In the rows, 128 means zero.
The same turns and mirrors carry the whole set onto itself, and each row onto the other rows of its family. Which rows share a family with each named row? Give them in list order.
These 32 rows form 4 families of 8 rows each.
J72: [136 116 157 135 106 124 112  85]
J542: [143 138 102 104  98 147 106 118]
J19: [134 120 160 108 135 128 118  87]
J466: [145 151 101 126  94 142 106 106]
J959: [141 137 164 127 138 123 118  91]
J859: [122 129 152 136 115 151  87  87]
J711: [139 122 161 126 141 132 121  85]
J883: [129 155 103 110 125 146 128 126]
J426: [117 144 163 113 119 154 105 104]
J62: [113 140 157 116 139 135  99 106]
J190: [164 136 102 130 118 129 111 120]
J846: [114 138 161 111 136 145 108  92]
J145: [168 128 103 130 124 124 109 114]
J402: [125 142 103 117 113 151 133 123]
J816: [152 137 101 128 140 149 137 109]
J413: [159 127  98 133 105 135 116 118]
J490: [142 150  99 121  95 138 115 112]
J453: [132 119 160 106 140 129 126  98]
J216: [119 150 110 113 111 155 131 120]
J373: [134 142  97 118 101 143 107 122]
J962: [125 133 145 139 109 144  86  86]
J673: [155 137 108 126 132 134 137 120]
J847: [164 125 105 134 112 152 114 117]
J513: [144 130 105 121 136 138 130 132]
J558: [118 127 151 119 109 144  86  86]
J563: [123 137 167 110 123 149 105  99]
J724: [141 128 111 117 141 139 136 129]
J396: [132 113 144 136 126 127 101  74]
J702: [109 119 150 127 110 135  92 100]
J89: [142 110 155 132 115 131  99  83]
J552: [130 149 100 100 125 147 123 110]
J547: [139 109 141 133 129 120 100  77]

Same family as J816: J72, J542, J959, J62, J847, J702, J552
Same family as J711: J883, J846, J413, J373, J673, J558, J89

The same turns and mirrors carry the whole set onto itself, and each row onto the other rows of its family. Which rows share a family with each named row? Give them in list order.
These 40 rows form 10 families of 4 rows each.
J753: [146 100 113 146  96 124 102 125 132 146 149 158 151 129 145 152 126 125
 166 121]
J147: [122 105 103 165 113 114 111 107 122 135 124 159 140 141 160 135 125 136
 148 115]
J869: [154 137 116  89 117 137 113 132 114  92 149 125 142 114 106 129 127 140
  99 112]
J53: [142 151 110 103 117 144 116 132 126  96 131 116 139 129 121 138 102 132
  87 118]
J963: [138 105  98 145 103 115 107 112 117 133 128 172 145 154 148 145 136 119
 149 132]
J685: [152 149 102 111 130 144 107 115 124  96 141 116 134 110 111 127 114 139
  95 129]
J354: [138 103  99 149 103 103 101 137 129 137 148 161 136 141 150 156 132 142
 161 103]
J723: [148 136  96 103 113 147 123 119 129 109 155 121 130 135 113 128 100 140
  83  98]
J452: [103 134  98 136 113 136 102 131 142 136 161 115 156 125 125 145 154 127
 119 127]
J891: [174 123 109 145 133 121 117 108 113  98 135 167 120 134 125 124  88 135
 127 128]
J523: [137 155 121  98 140 151 127 122 126 104 140 120 128 117 121 155 114 126
 102 106]
J218: [129 137  76 104 108 138  97 147 124 113 157 114 142 121 133 130 153 144
 132 103]
J854: [122 125  93 103  97 143 110 143 142 124 156 129 159 112 138 158 152 133
 127 100]
J162: [144 115 118 134 111 116 132  95 109 113 121 168 121 142 132 133  87 116
 126 112]
J661: [130 106 111 156  89 126 104 104 117 143 130 145 142 134 146 136 143 130
 157 115]
J348: [121 123 100 124 105 150  94 130 141 129 146 132 160 140 134 129 171 136
 127 119]
J64: [159 120 108 136 127 114 114 106 119 132 142 158 107 144 136 150  78 134
 119 111]
J401: [158 153  85  92 130 137 124 121 124 111 144 134 130 118 120 142 103 136
  98 113]
J636: [162 128 113 115 124 108 129 110 107 101 134 159 122 164 130 137  90 127
 123 135]
J561: [124 121 105 128  99 131  88 134 139 129 150 117 156 120 131 123 161 144
 131 112]
J668: [163 123 124 126 121 125 135 121  99 106 163 169 115 149 142 142  96 125
 132 118]
J688: [121 120 104 118 112 161 103 149 127 109 154 119 161 117 125 148 151 128
 142 113]
J417: [119 106  93 146 104 123 127 122 113 137 151 151 145 147 163 157 128 133
 155 127]
J11: [122 120  79 121  96 142  96 131 136 113 146 111 157 108 147 128 149 141
 125 121]
J225: [146 145 114  91 128 147 114 129 131  99 148 121 135 149 110 122 127 141
 101 122]
J877: [148 106 107 167  94 125  90 134 117 125 131 160 146 144 152 141 132 139
 152 114]
J272: [127 121  94 118  90 152 101 152 134 113 145 118 162 129 140 137 147 149
 122 108]
J486: [157 126 116 126 134 126 138 108  96  99 126 168 128 136 137 144  90 135
 117 121]
J423: [153 135 124 147 145 113 120 113 112 115 135 153 106 146 129 154  95 133
 140 107]
J983: [162 132 120 148 124 120 108 107 107 108 118 160 118 143 132 142  83 123
 119 120]
J171: [142 134 111  98 117 141 136 124 116  95 140 137 134 130  96 130 104 138
  94 107]
J49: [136 108 104 168  96 132 105 117 109 118 135 148 155 134 134 141 126 117
 170 121]
J560: [124 123 106 120  97 146 106 135 126 120 151 114 155 125 102 130 162 149
 127 107]
J102: [142  98  88 158  99 122 106 123 125 115 136 162 140 131 165 127 125 139
 159 118]
J184: [135 120  98 158 114 127 101 134 128 126 137 152 140 132 151 129 140 130
 178 113]
J933: [149 150 128 112 136 138 109 128 130 105 173 133 127 131 104 132 122 123
  96 118]
J534: [114 118  82 135 104 152  98 140 120 109 156 119 152 132 118 129 155 141
 122  93]
J582: [163 141 109 144 136 122 128 107 127 122 122 170 124 132 136 141  90 122
 142 124]
J443: [125 139 101 106 142 149 120 125 116  96 145 120 119 136 113 144 107 137
  97 101]
J412: [166 128 123 136 104 124 127  96 118 123 135 151 133 137 125 140  73 122
 134 121]

Same family as J668: J452, J417, J933
Same family as J423: J354, J523, J854
Same family as J877: J53, J272, J983
Same family as J963: J348, J636, J225
Same family as J723: J49, J534, J412

